128 stands for zero in the data rows.
Here are some numbered points:
[ 76 137  74 107  81 137 109 117 115 106  81 112 144 132 114 111 106 105 133 142  98 104 139  75  95 134 170 111 126 173 160 151 120 114 121 177 117  68 109 120 106 149 178 107 154 143 130 100] 0
[ 69 115 118 119 117 198 136 129  84 129  66 184  66  95  82 127 152 127 164 132  96  81 183 109 102  52 118 153  88 195 204 203 133 119  52 187  85  80 126  40  73 143 132 185 171 128 163 151] 1
[121 153 121 121 113 139 148 141  94 109 144 139 130  97  99  89 162 110 185 130 107 136 142  90 117 138 123  85 116 138 131 135 142 135 134 128 152 123 139 137 115 146 125 148 158 145 169  83] 2
[102 103 109  96 152 166 118 115  98 166 141 106 123 154 166 132 151 110 121 137 100 147 174 134 143 110 129 172 118 181 160 119 118  97  51  93  96 150 140 120  78  70  89 100  98 105 146 148] 3
[102 118  91  90  95 145 111 127 139  89 123 168 157 131  94 124  94 128 124 129 121 110 139  92 111  82 137 127 106 192 141 128 132 110 118 134 118 124 145 104 108 108 146 133 120 106 114 150] 4
[113 137  72 146  80 118 118 130 139  94 110 146 132 106 155 151 144  93 121 130 124 133  76  98 129 154 135 113 120 149 116 125 114 116 135 115 171 139 100 133 149 146 134 152 137 138 130 137] 5
[123 137 118 150  94  94 109 169 136 120 137 109 180 116 111 172 103 119 111 124 151 113 108  94 133 129 123 134 133  81 102 118  90 170 197 133 139  94  84 170 165 166 171 115 162 140 113 132] 6
[123 150 144  89 140 178 205 107 128 137 135 161 141 112  84 121 168 121 154 135 149 123 148 135  97  98 101 142  91 159 171 174 150  96  64 125 127 142 167  80 106 119 123 117 138 115 119 146] 7
[138 162 132 134  83  95  98 158 167 139 151  89 177 138 192 131  61 146  75 126 115 102 105 113 194 191 147  90 171 103  79  78 108 177 219 111 133 127  71 195 186 186 162 124 161 151  57 110] 8
[135 102 168 134 233 183 157 109 140 184 186 116 109 119 141 128 150 139 168 175 116 196 192 185 128  99 122 145 123 128 136 117 107 124  32  53  79 195 159  92 116  49  16 127  94  60 203 136] 9
[132  79 131 147  86 117 121 155 173 101 126  70 151 106 116 106  71 103  99 133 124 111  67 106 127 159 134  69 119 114  67  89  95 130 152 157  82 101  93 187 188 132 181 131 166 170 103  94] 10
[171 179 128 127 137 101 133 132 124 135 127 152  84 139 101  82 135 150 174  75 165 119 127 143 118 143 144  84 121 121 161 154 142 116 130 159 145 144 129 144 146 146 155 111 153 158 155  91] 11
[120 127 153 120 160 145  83 116 120 127 114 160 102 104 139 140 160 119 153 152 146 133 127 134 145 182 135  67 101 101 124  97 174 123 169 100 157 164 172 117 187 117  73  83 117 110 179  75] 12
[126 161  87 119 127 131 151 132  82 119 105 126 114 156 115 105 116 130 152 102 122  91 140 142 141  84  86 170 120 141 149 161 132 113 111 132 117 123 111 116 113 147 137 116 110 126 107 139] 13
[132 167 105 118 115 111 142 124 110  98 107 160 123 117 144 144 151 146 145  88 129 137 138 130 105 109 108 153 147 150 169 177 144 135 135 113 136 125 137 130 100 147 115 135 138 132 110 134] 14
[ 95 135 135 124 173 132 138 142 115 142 122 172 114 169 129 125 190 164 150 144 116 194 173 118 137  88 112 151 108 147 166 152 139 124  70 112 105 152 149  47  96  64  77 156 113 118 146 180] 15
[116  99 128 110  90 130 128  96 104 120 107 110 110 145  73 105 121 114 154 178 113  82 138  98  91 118 120  98 144 183 148 149 137 134 108 162 109  91 140 151 127 143 204 142 139 139  94 108] 16
[134 170 106 116 106  85  85 127 125 109 157 137  96 162 117 135 143  82 112 113 126 119 110 109 150 117 141 124 139 107 111  94 119 144 188 130 145 124  94 177 130 195 167 134 130 153 103  94] 17
[107 120  90  89  99 155 120 138  78 102 129 145 105  93 112 124 101  99 125 152  89  93 149  55  91 131 135 116 114 148 140 119 109  97 113 152 145  98 130 119 132 173 216 158 165 161 105 145] 18
[134 138 132  95 133 130 116 129 109  96 125 105 125 100 134 109 109  84 124 162 149  97 104 134 122 131 126 105 105 119 144 125 127 102 140 124 146 146 124 145 168 155 143 124 103 112 104 138] 19
[ 94 116 108 124  87 123 152 106 129 125 105 113 129 132 122 123 161 133 105 127 137 124 153  86  89 133 163 153 131 159 184 186  88 155 150 156  83 113  87 133 142 134 140 124 133 133  80 166] 20
[166  89 111 122  80  77  95 168 174  78 147  12 172 150 151 174   8 121  31 126 160  93  30  84 174 173 137  61 212  54   0  43 102 147 252 147  82  83  30 201 238 194 240  93 152 168  57  98] 21
[137 130 207  87 215 144 163 129 175 204 129 185 130 140 149 121 184 165 156  95 127 231 156 181 140 100  99 167  56  93 139 135 151 152  72  52 133 234 201 104 115  23   1 120  61  65 189 155] 22
[129 133 122 152  88 108 129 111 105 137 144 176 136 123 122 126 147 131 137 139 123 113 115 166 152 117 129 114 124 115 139 142 186  95 127 126 179 136 157 145 106 133 105 118 150 147 143 125] 23
[123 126 163 151 133 150 100 140 121 123 121 184  88 135 112 101 143 127 171 141 128 102 111 109  85 133 159  69 131 155 113 153 120 125 137 128 142 140 137 116 120 156 141 127 188 113 158 102] 24
[179 146 155 138 127 110 132 137 115  98 156 151 119 130 126 151 126 100 124 115 154 107  75 139 140 180 133 125 111  58 122  82 147 177 198 159 197 159 132 154 166 134 132 103 139 130 124 127] 25
[107 173  80 154  75 154 124 122 128 158  71 184 107  91  95 117 202 125 152 105 108 115 165 111  78 104 103 171 149 185 167 172 126 151 112 146 195 114 135 132 113 183 150 136 137 106 165 158] 26
[ 59 146  88 115 110 117 147  84  73 116  96 166  93 111  80 102 191  94 184 115  82 113 166 117  86 134 140 135 144 155 205 207 159 109 125 180 163 105 131 115 107 142 132 130 191 134 118 143] 27
[ 72 120 125 112  88 151 104 118  88 104  92 160  89 116  78 101 137 124 124 118  95  84 174  77 102 108 109  79 122 177 159 153 152 122  94 178 122  84 117 114 136 172 165 171 182 142 136 140] 28
Which two points above are nearest to each new point, looking only along the 4 directions in which the numbered points spread most? Their numbers follow each, nearest first.
[128 117 131 127  82 138 122 112 123 104 140 115 133 134 119  97 108 106 115 177 111 116 154 112 118 115 147 116 162 148 147 127 110 138 137 148 115 121  96  99 138 134 134 113 169 146 128 146] ~ 4 19
[110 133 130 122 112 120  77 144 152 129 138 120 130 146 162 144  99 144 119 123 186 105 117 124 145 107 134 169 141 115 140 131 114 115 142 139 123  94 105 155 101 140 182 141 106 112 121 145] ~ 5 20
[130 126 108 100  98 171  91  66 121 120 100 162 109  95  91  86 136 105 144 146  82 124  92 148 130 165 132 114 146 167 157 125 129 109 148 152 161 114  91 156 125 130 116 133 143 135 138 125] ~ 2 24
[ 94 106 164 117 143 126 161 102 121 128 113 110 113 173 136 162 139 141 119 123 149 165 161 124 144  69 121 210 102 156 152 164 110 114  50 112  56 135 188  70  81  73  74 165  88 103 118 134] ~ 3 15
[ 87 138 107 129 105 161 150 140  96 133 127  79 111 102 122 132  81 147 115 135 131  90 112  94 149 123 138 111 135 134 106 151 162 123 137 169 113 103 134 151 129 163 170 138 124 120 161 108] ~ 19 16
[126  87 197 122 196 161 121 135 163 214 161 127 118 123 137 157 131 137 130 190 157 169 164 172 163  88 126 147  92 147 106 110 123 116  54  85  59 152 198 117 125  62  32 102  40  69 141 120] ~ 9 3
[162 162 120  91  96 120 104 124 135  83 118 125 131 117 123 136 117  82 127 171 125 120  89 147 123 133 124  76 160 143  91 114 154 152 158 160 171 138 137 165 151 180 142  91 176 169 130 125] ~ 17 5
[ 81 155 177 123 186 119 163 124 159 168  92 173 147 141 105 111 186 166 137  71 134 220 189 141 132  90 116 199  94 167 206 195 116 156  79  90 120 184 161  64  24  68  49 116 100  96 165 182] ~ 15 3
[103 139 108 118  96 125 134 167 138 117 122 105 135 126 109 160 112 140 127 122 159 100 146 120 158 124 101 146 148 109  85 140 129 132 117 167 116  97 130 135 125 149 164  97 101 156 122 141] ~ 5 19
[142  98 130 122  84 155 124  97 114 134  80 144  91 143 110  83 129 109 152 157 126  46 132  77 116 127 117 132 141 186 161 173 123  83 106 183 128  79 113 116 122 156 187 161 137 143 135 138] ~ 28 16
[178 131 116 171  57  55  90 224 183  81 159  15 192 148 180 227  51 163  17 104 175 176  42  82 226 147 136 178 146  18   0  43  75 187 227  86  96 161  48 204 169 150 153 108  63 145  67 140] ~ 8 21
[106 125 122 137 152 125 146 149 124 134 104 167 105 112  82 141 125 132 172 137 131 138 147 124 133  85  92 129 117 145 160 196 134 120  95 104 132 127 166 105 111 135 111 118 116  95 111 123] ~ 7 13
[165 120 146 149 181 103  95 120 153 148 123 145 108 166 185 166 160 100 135 188 154 170 129 210 147 156 152  89  68 111 121 107 174  92 113  57 111 165 185 129 129  81  85 118 116 105 158 148] ~ 12 23
[138  96 108 144  68 129 116  97 140 102 141  83 129 120 132 127  78 114 103 141 149 111 101 111 115 121 139 113 121 114  63 138  88 125 157 159 121  64  85 145 175 136 195 137 153 164 116  97] ~ 10 6
